A state moves one step at a time under one of 7 hidden systems, and each row is a state written as 20 numbers. Each run below is a few steps of one system.
trace 1, q_692 (8 x 20):
[[ 18   8   8  -3 -11  18 -31  -4 -13  -2  12   4   1  14 -14 -13   2  19
  -35  16]
 [ 12   5 -14  -9   5  -5 -16 -28   5  22  19  -1  11 -17   3   9  21  19
  -11 -20]
 [-15 -12  -7  -4 -23  -2  -7  10   7  18  22 -24  18  13   1 -10 -19  23
   -3   3]
 [  8  -1 -10  -2  -7  12 -16  -6   3  -6  26  23  -5  11 -21  -7  -9  -2
  -31   2]
 [  5  -1 -12 -13   7 -12 -13 -27  29   6  22  -6   5 -14   8  13  -2   0
    3 -13]
 [-27 -11   1   3  -9   3  -1  18  10   7  26  -9  13   3 -13  -4 -25   2
   15   4]
 [  3  -3 -13  -4  -2  12   9   1  13 -16  17  21 -15  11 -15  -4  -6 -23
  -16 -14]
 [  3   2   7 -15  12  -5  -8 -18  29 -10   8  -9  -2 -13  11  13  -6 -16
   19  -2]]
trace 2, q_551 (8 x 20):
[[  1  19  22  21   3  16 -24  26  -6  20  15 -31  10 -10 -12 -24   1  14
    3  -2]
 [ 15   6 -21   9  -7  17  12  10 -15  10  11  10  -7   8 -15 -19  21   0
  -34 -30]
 [ 13   4  -1 -26  -9  10  -6 -13  24  10  20 -32   3   5  21  -7   8  18
   -1 -18]
 [ -4  10  12  14  10  14 -22   8 -10  19  30  -1  15 -22 -26  -3   6   6
    3  -5]
 [ -4 -14 -27  -7 -19   8  21   5  -8  11  17   9   6  14  -9  -4   8   6
  -21 -21]
 [  7  -2   4 -26  -8  10 -19 -19  24  -3  28 -15   5   5   5   2  -9   8
   -3   2]
 [ -5  -2   3   7  12   4  -8  -4 -12  14  22   7  20 -24 -25  16  14  -6
    7  -4]
 [-15 -22 -20  -9 -24   0  20   8  -7   7  11  -2  13  20  -5   1  -6   5
  -11  -1]]
trace 3, q_457, 8 rows:
[[ 10  18  21   2  15  -2 -19 -12 -22   5 -29   9  -3 -15  16   6  22  33
    8  15]
 [ -9   7   0   9   0  -7  13  13 -21  20 -27  -6   1  -4  22  -7  16  38
   15  -6]
 [ 12  18  -3  11  -6 -10 -20   3  -1  18 -18 -19  -6   6  24 -25   2  39
  -15  -2]
 [  3  23   2   6  16  -4 -29 -10   3  22   5   8  -5 -21  14  -6   9  42
    6 -11]
 [-25   6  -9  16   0  -7  -1  21   3  27   9   0   0  -7  10 -18 -11  37
   17 -16]
 [  0  17 -17  24  -1 -10 -21  13  24  16  10  -7 -14   4   5 -36 -22  16
  -16 -18]
 [ -5  18  -2   5  19   2 -24  -3  35   6  30  16 -17 -17   1 -11 -15  13
   13 -21]
 [-33   1  -4  17   5   3   5  29  20   1  23  20 -12  -2 -10 -15 -33   2
   22 -13]]
trace 4, q_842, 8 rows:
[[  4  12  -6  37   0 -20 -39   8  -5  14  -2  -1   2  -1 -13 -23 -19  12
  -29  18]
 [ 22  12 -22   1  15 -15   2 -22  25  10   1  -9  -9 -17  14   0  18 -15
   -9 -38]
 [ -9  -1   5   3 -11  -9 -16  10  27  10  14 -47  12   4   6 -16 -28   1
    8   4]
 [  4  11 -14  29  12  -5 -25   2   5  15  26  13   0 -17 -28 -12  -6 -10
  -20 -16]
 [  4  -3 -11 -15  -2   9  17  -3  32   2  28 -23  -1  -2   4  -1   3 -24
    6 -35]
 [-11  -3  15   5  -6  16 -21  17   9   1  38 -14  13   2 -27  -9 -23  -8
    1  11]
 [  1  -1  -6   6  10  19  12   6  -5   2  29  18   2 -13 -32   6  15 -28
   -4 -24]
 [ -4 -17   9 -26 -18  30  24  12   3 -12  23 -17   7  18 -11   3   1 -20
    4  -6]]
trace 5, q_547, 8 rows:
[[ -4  -6  21 -10   5   2 -12  -6  12  -3  17 -27  19 -13  -8  16  -8 -21
   20  15]
 [-18 -12 -10  19 -12   7  16  33  -7   7  18  -9  10   9 -26 -14 -13 -18
   -5  -7]
 [ 12 -11 -11 -28 -16  12  21  -7  19 -16   8  -9  -9  23   7  -1   0 -19
  -14 -14]
 [  2  -4  29 -10  10  14  -3  -1  -3 -20   7  -5   9 -10 -17  19   2 -32
   17  19]
 [-16 -14   2  10 -14  16  31  35 -30   2  -1  -2   9  12 -20  -7   4  -9
    2   1]
 [ 19  -5   0 -26 -18  21  13  -4  -2 -23  -7   3 -15  31   7  -6   5  -4
  -24   4]
 [ 16   3  29 -10  16  17  -6 -12 -24 -18  -8  12   4 -14 -16  23  24 -20
    4  19]
 [ -9  -7   8   9 -12  11  17  24 -45  13 -17  -5  16   7 -11  -3  18  17
   -2  12]]
trace 6, q_457, 8 rows:
[[ -5   1  -2  15  13   4  10   9 -10  15  13  -2  12 -23 -19   6  17 -18
   11 -20]
 [ -2  -5   3   0 -14   8   8  18  10   5  11 -40  11  10  -4 -13  -7 -14
    0  -6]
 [ 17   7  11   7   7  11 -25  -5  -2  -2  18  -4   7 -10 -25  -1   4 -19
  -16   6]
 [ -8  -8   4  -6   5  15  21   7  -5   4  19  -3  12 -12 -14  12  15 -18
   18 -16]
 [  0 -10   2   1 -18  11   6  18  -5  -4   9 -25  11  16 -16  -9  -8 -20
  -13   7]
 [ 24   2   4  -5   6  12  -9 -14  -4  -6  11   0   4  -7 -18   8  18 -24
  -19  -2]
 [ -8 -15  10 -20  -4  16  18   0 -11  -2  13  -7  18  -3  -8  20  14  -8
   17   1]
 [  4 -13  -4   4 -18   3   7   9 -22   0  -2 -15  16  15 -17  -2   2 -15
  -23  13]]
trace 7, q_284:
[[  3   9   8 -25   7  31   9  -1  21 -25  17  32 -32   8   4  -4   0  -3
    8 -20]
 [ -9   3  29 -26  20  17   9  -9   8 -10   5   2   1 -22  12  27  15  -1
   50  -5]
 [-26  -3  15  -2   1  20  32  30 -27  -4 -14  25  -8   3   3   2   8  20
   33   0]
 [  4  -2   2 -34  -2  19  18 -15  -3 -30 -12  46 -28  18  16  11   9  11
    0   1]
 [ -1  -3  22 -29  16  -3  -5 -32 -11  -9 -17  18   7 -19  16  41  21  15
   30  22]
 [-22  -9  -3   7  -3 -13  21   9 -39   9 -36  29   5  -1  12  12  12  37
   14  15]
 [  9  -3 -19 -18 -12 -15  -4 -26  -4 -15 -30  39 -20  25  25   4  -4  32
  -26  17]
 [  8   1  -1  -7  13 -35 -37 -48   1   7 -18  12  13 -21  19  29   3  27
    0  28]]
trace 8, q_831 (8 x 20):
[[ -8  -5 -10  12  14   5  17   5 -15   3  12  31   2 -16 -24  14  14 -18
    4 -16]
 [ -2 -13 -12 -21 -21   6  20   3  21  -7  12 -21  -1  24  10  -7 -11 -10
   -6 -11]
 [  8   3  19  -3   7  13 -29  -9  -3 -14  17  13   3  -6 -23   8  -6 -12
   -8  23]
 [ -9 -13  -4  -7   6   3  37   4 -10  -8  -7  13   0  -4  -4  18  15 -21
   16 -11]
 [ -2  -9   6 -13 -21  10   2  11   5 -15  -1 -15  -1  28   3 -11 -19  -2
   -8  19]
 [ 14   6  18  -7  12  12 -13 -14 -19 -15  -9  23  -3  -7 -10  13  16  -2
   -6  17]
 [-10 -13   2 -10  -3  -9  28   3  -5  -5 -23  -9   4   3  16  13   5  -5
   22   4]
 [ -2  -1   8   5 -14   0 -12  12 -14  -5 -14  -2   0  20  -1 -13 -14  17
  -14  27]]
trace 9, q_831, 8 rows:
[[ -9  -4 -14  -5 -14  -5  -6   1  13  22  20 -18  11   5   9  -9  -7  27
   -2 -12]
 [  0   3  -7   2   4   0 -26 -12   3  16  29  10  11 -14 -14   2   1  16
  -10  -5]
 [-11 -10 -21  -3   0  -7  11  -7  11  15  23   2  10 -10  -4   9   3  -1
    5 -23]
 [ -8  -9 -13  -1 -12   1  -8   1  17   5  31  -5   9   8 -14  -5 -19  -3
  -11  -4]
 [  5  -4  -8  -6   5   9  -4 -12   6  -3  26  17   3  -6 -20  10   5 -16
  -11 -10]
 [ -7 -15  -7 -12  -4   3  16  -3  14  -7  18  -5   7   1  -8  11  -5 -27
    6  -8]
 [ -3  -9   3  -4  -7  14   1   8  -1 -14  17   7   2  11 -23   0 -12 -21
   -9  10]
 [  9  -7   5 -18   1  16  14  -7  -5 -19   3  12  -4   5  -9  13  12 -22
   -4   0]]
trace 10, q_842:
[[  6   2 -11  11   1 -12  -9  -2  12  19  13 -28  13 -11  -5  -6   1 -10
   -7 -16]
 [  5  -2 -14   9  -7  -5 -12   1  15  13  24 -23  12   0 -12 -10  -8 -10
  -17 -12]
 [  8  -1  -6   1   1   3 -13  -7  16   8  31 -14  12  -8 -17   0  -1 -17
  -11 -12]
 [ -3  -9  -3   3  -2   7   1   5   9   8  30 -18  17  -7 -21   2  -2 -23
    0 -10]
 [  0 -10  -5   1  -8  14   3   8   2   1  30  -5  12   4 -29  -1  -3 -24
  -14  -6]
 [  6 -10   5 -12  -4  21   5  -1  -3  -8  26  -4  12   1 -26  10   8 -28
   -8  -2]
 [ -1 -14  11  -5  -5  19  12   9 -18  -7  15  -8  18   1 -28  12  10 -28
   -1   8]
 [  6 -14   4  -5 -10  19  14   7 -28 -10   3   2  11  10 -26   9  14 -25
  -15   9]]
trace 11, q_551, 8 rows:
[[  8 -10  -4 -45  -5  19  16 -28   3   1  19   5   7  -1  14  25  31  14
    7 -21]
 [-21  -7  26 -14  -6  17 -17   4 -13   9  24  -4  24  -6 -11  12  -5  29
   23  23]
 [  0 -13 -10  -9 -10  13   3  -7 -29  -6  10  42   4  11 -22  12   9   9
  -26  11]
 [  6 -12  -2 -39 -11  -6  -6 -36   6  -2  -1  -3  11   7  23  24   6  24
   -1  14]
 [-10  -2  14  10   6 -10 -33  -8 -20  10   3   7  23 -16 -13  15  -6  18
    6  34]
 [ -3 -17 -29   7 -14 -20   7  -9 -21   5 -14  24   7  13  -5   5   0  10
  -29  11]
 [ 10  -2  -8 -13  -7 -26 -27 -30  22  -2  -8 -12   1   7  22   5 -17  13
  -13  18]
 [ -3   6  -6  32  18 -30 -26  -7  -5  16  -6   4  13 -28 -10   7  -5  -3
    0  12]]
trace 12, q_284 (8 x 20):
[[ 19   5 -12 -21  -9  27  14  -8 -10   1   9  17 -11  13   3  -4  30  17
  -23 -26]
 [ 14  -3  18 -38  -6  15  -9 -25  -3   3   8 -21  17  -2  14  19  22  21
    6   8]
 [-12  -8   1   2  -7   9   1   8 -36  23   9   8  23  -5 -13   6  18  32
    0   4]
 [  5 -14 -27 -22 -23   2  14 -13  -3   3   3   9  -1  25  11   0   6  20
  -26  -7]
 [  5  -9   4 -24  -8  -6 -28 -30   2   3  15  -7  22  -1   0  20  -2  15
   -8  24]
 [-19 -15 -21  16  -6 -19   2   1 -18  27   7   1  27 -10 -13   8   1  13
   -3   1]
 [ -4 -15 -28  -4 -27 -15   3  -1  11   1   1  -6   1  28   8 -12 -21   7
  -28   3]
 [  6  -4  -4  -1   0 -14 -35 -23  18   0  23  -3  14  -6 -13   9 -19  -8
  -14  16]]
trace 13, q_547:
[[ -8  -8  -7   3  -5 -14  -5  -6 -13   4 -10  12   8   3   1   7  -4  15
   -5  16]
 [  3  -2 -14   4  -2 -17 -10 -13  -3   1 -11  14  -1   2   4   3  -4   9
  -16   9]
 [  2   0  -9   5   6 -23 -10 -16   0   5 -14   5   4 -10   7  10   1   5
   -3   7]
 [ -5   1 -11  16   1 -25 -10  -2   1  10 -12  -4   5  -6   6  -3  -9   7
   -2   6]
 [  2   4 -18  12   2 -24  -8  -6  15   6  -8  -3  -5  -2   9  -7 -10   0
   -9  -6]
 [  0   4  -7   7   9 -21  -6  -8  20   3  -5  -9  -2 -11  10   1  -7  -8
    7  -7]
 [-11   2  -6  15   5 -17  -1  10  17   6  -1 -13  -1  -6   4  -8 -16  -7
   12  -7]
 [ -7   2 -11   6   1  -9   7   8  25  -2   3  -6 -11   2   7 -12 -16 -11
    5 -15]]
trace 14, q_692:
[[  9  14  22   3   9  19  15  17 -23   0 -21  -8  -7  -7   5  -6  27   4
   13  -7]
 [ 16   9  15  -9  -3  16  14   7 -20  -2 -24 -13  -6   7  13  -6  27  10
   -1  -3]
 [ 16   7  20 -10  -1  13  -3  -3 -25   1 -18  -8   3   1   8   3  27  19
   -3  11]
 [  8   0   4  -8  -6   6   3  -4 -28  13 -12  -4  11   0   6   5  27  26
   -6   3]
 [  9  -5  -3  -9 -17   0  -4  -7 -21   9 -11  -6  11  13   7   0  12  27
  -20  12]
 [ 10  -2  -6  -3  -9  -7 -21 -18 -17  11  -3   4  13   3  -1   5   8  26
  -23  15]
 [ -2  -7 -20   3 -12 -18 -15 -14  -7  21   4   0  17   1   1   3   0  26
  -19   5]
 [ -3  -7 -22   8 -16 -17 -20  -7   2  14  10   2  10  10  -5  -8 -17  18
  -27   9]]

Which system made each run below?
trace 15 (2 x 20):
[[  6   2   8   4   6  -6 -31 -13   1  -3   8   5   8  -8 -14   7  -9  -6
   -9  21]
 [ -6  -4 -19  18   3 -19  12   5  -2  16  -5  -8   9 -11  -3   1   5 -10
    1 -14]]
 | q_284
trace 16 (2 x 20):
[[ -6  -8   4   5   2  -4  20   5 -29 -10 -29  18   1   1  -5  14  10 -10
    5  16]
 [  6  -5  -5   1   0 -18  12 -10 -16  -6 -38   2   0   3  13  12  11  -5
   -4  13]]
 | q_692
trace 17:
[[ 13   8  14   4  -4   2 -44  -8  -1 -14   3   8  -5  10 -12 -10 -19   8
  -26  35]
 [ -2   7 -20  10  18 -15  -9 -18   4  25  16  16   6 -30  -4  11  15  11
    2 -26]]
 | q_692
trace 18 (2 x 20):
[[-11  -7 -11  29   9 -20  12  17  17 -10  -2  -4  -4  -5 -17  -4 -25 -52
    5  -3]
 [ 18   8  -9  14  -4  13   7  17   9 -19   0   5 -25  19 -15 -26  -8 -35
  -32 -14]]
 | q_831
trace 19:
[[-14  -2   4  14   8  11   5  15 -23   5  13  27   5 -12 -27   5   8  -1
    6  -3]
 [  3  -5 -13  -3 -16   8  26  17   8   0   1 -21  -5  19   5 -17   1 -12
  -10 -22]]
 | q_457
trace 20:
[[-19 -17 -12   5  -2 -13  25   6 -16   4 -12  11  11  -2  -4  15   3  -4
   12   2]
 [ -2  -7  -5  -6 -15 -10  -1   0   2 -13 -17   3  -8  23  12  -5 -19   8
  -12  21]]
 | q_547
trace 21:
[[-19  -3   0   8  -6 -24 -11   2  -5  14 -19  -9  10   0  20  -1 -16  35
   14  21]
 [ -4   4 -24  14  -3 -18 -18  -5   7   4   0  34 -15   8   2 -13 -20  23
  -22   1]]
 | q_284
trace 22, 2 rows:
[[ -3   5   1  12   4   9  -8  10 -14   2   6  23  -4  -2 -15  -6   1  10
   -8   2]
 [  1   1 -11  -6  -4   8  17   6   8   2   3   0 -11   8   9  -9   6   4
   -1 -22]]
 | q_457
trace 23:
[[-15  -8  -6   6  -5  -4 -23   1  23   5  40  -3  12  -1 -21  -3 -33  -6
   -2   4]
 [ -3 -14 -25  -1   2  -6  11 -11  11   1  26  13   8  -8 -20  15   0 -31
   -9 -18]]
 | q_551
trace 24 (2 x 20):
[[ 13  15  14   2   2   2  -7   3   0   0 -21 -20  -8   1  17 -13   7  10
    1   2]
 [  8  17   8  18   9   3  -8  11 -13   6 -13  -1  -7  -6   0 -14  11   9
   -5  -4]]
 | q_551
trace 25, 2 rows:
[[-10   8  -7  16 -12   2 -19  18 -17  24   6   9   2  12  -2 -26  -7  50
  -19   3]
 [ 16  11 -15 -15   9  -6 -15 -35   8  21   6   6   0 -18  21   8  26  34
   -6 -25]]
 | q_831
trace 26, 2 rows:
[[ 24  12  -8 -13   9  -2  -2 -23  22 -18 -10  15 -26   3  18  -1   7  -9
  -14 -14]
 [-19  -5  19 -20   4   7   0  -5   0 -15  -2  25  -4   0   9  17  -9  19
   30  21]]
 | q_457
trace 27, 2 rows:
[[ 13   1  -4   5 -12  10   3  11 -14  -1  -5  -6  -2  16  -8 -15   8  -2
  -27  -2]
 [ 22   8   6 -12  -1   6 -10 -14   5   3  -1 -21   1  -2  10  -2  15   3
  -11  -5]]
 | q_551
trace 28:
[[ -7 -14 -12   1   1 -20  26  -4   1 -12 -26   4  -3   3   9  14  -2 -24
    8   3]
 [ -6  -2  15   4   0  -8  -2   9   9 -17 -17 -13  -5   6   7  -2 -21 -15
   13  21]]
 | q_551
trace 29:
[[ 21  19   6  -3   4  24  -4   0 -24  18   1   1  -2  -5   2  -9  40  30
  -12 -22]
 [ 20   8   4 -24 -11  19  -1 -12  -7  12   1 -14   1   6  18  -5  29  34
  -10 -15]]
 | q_284
trace 30:
[[  5  -1  11  -9   0  24   9   4 -22   6  10  -2  11  -6 -11   7  27   2
    3  -7]
 [  5  -7   0  -7 -18  16   8  11 -17   8   6 -19  13  12  -6  -6  13   6
  -13  -1]]
 | q_457
trace 31, 2 rows:
[[ 10   1  -9  -2 -12  10   4   4  -6   4   4  -5  -3  13  -1 -12   9   6
  -22  -9]
 [ 13   3   9 -12   6   1 -15 -18   6   1   7 -13   8 -11   1  11  10  -2
    0   3]]
 | q_831
trace 32:
[[-14   3  14  13   6   4   0  20   0  -2   2  -3   0  -7  -9  -4 -11  -7
   19   4]
 [  0   3  -8   7   0  11  14  14  -2  -6   2  17 -15   7  -8 -12   1  -8
   -9 -14]]
 | q_842
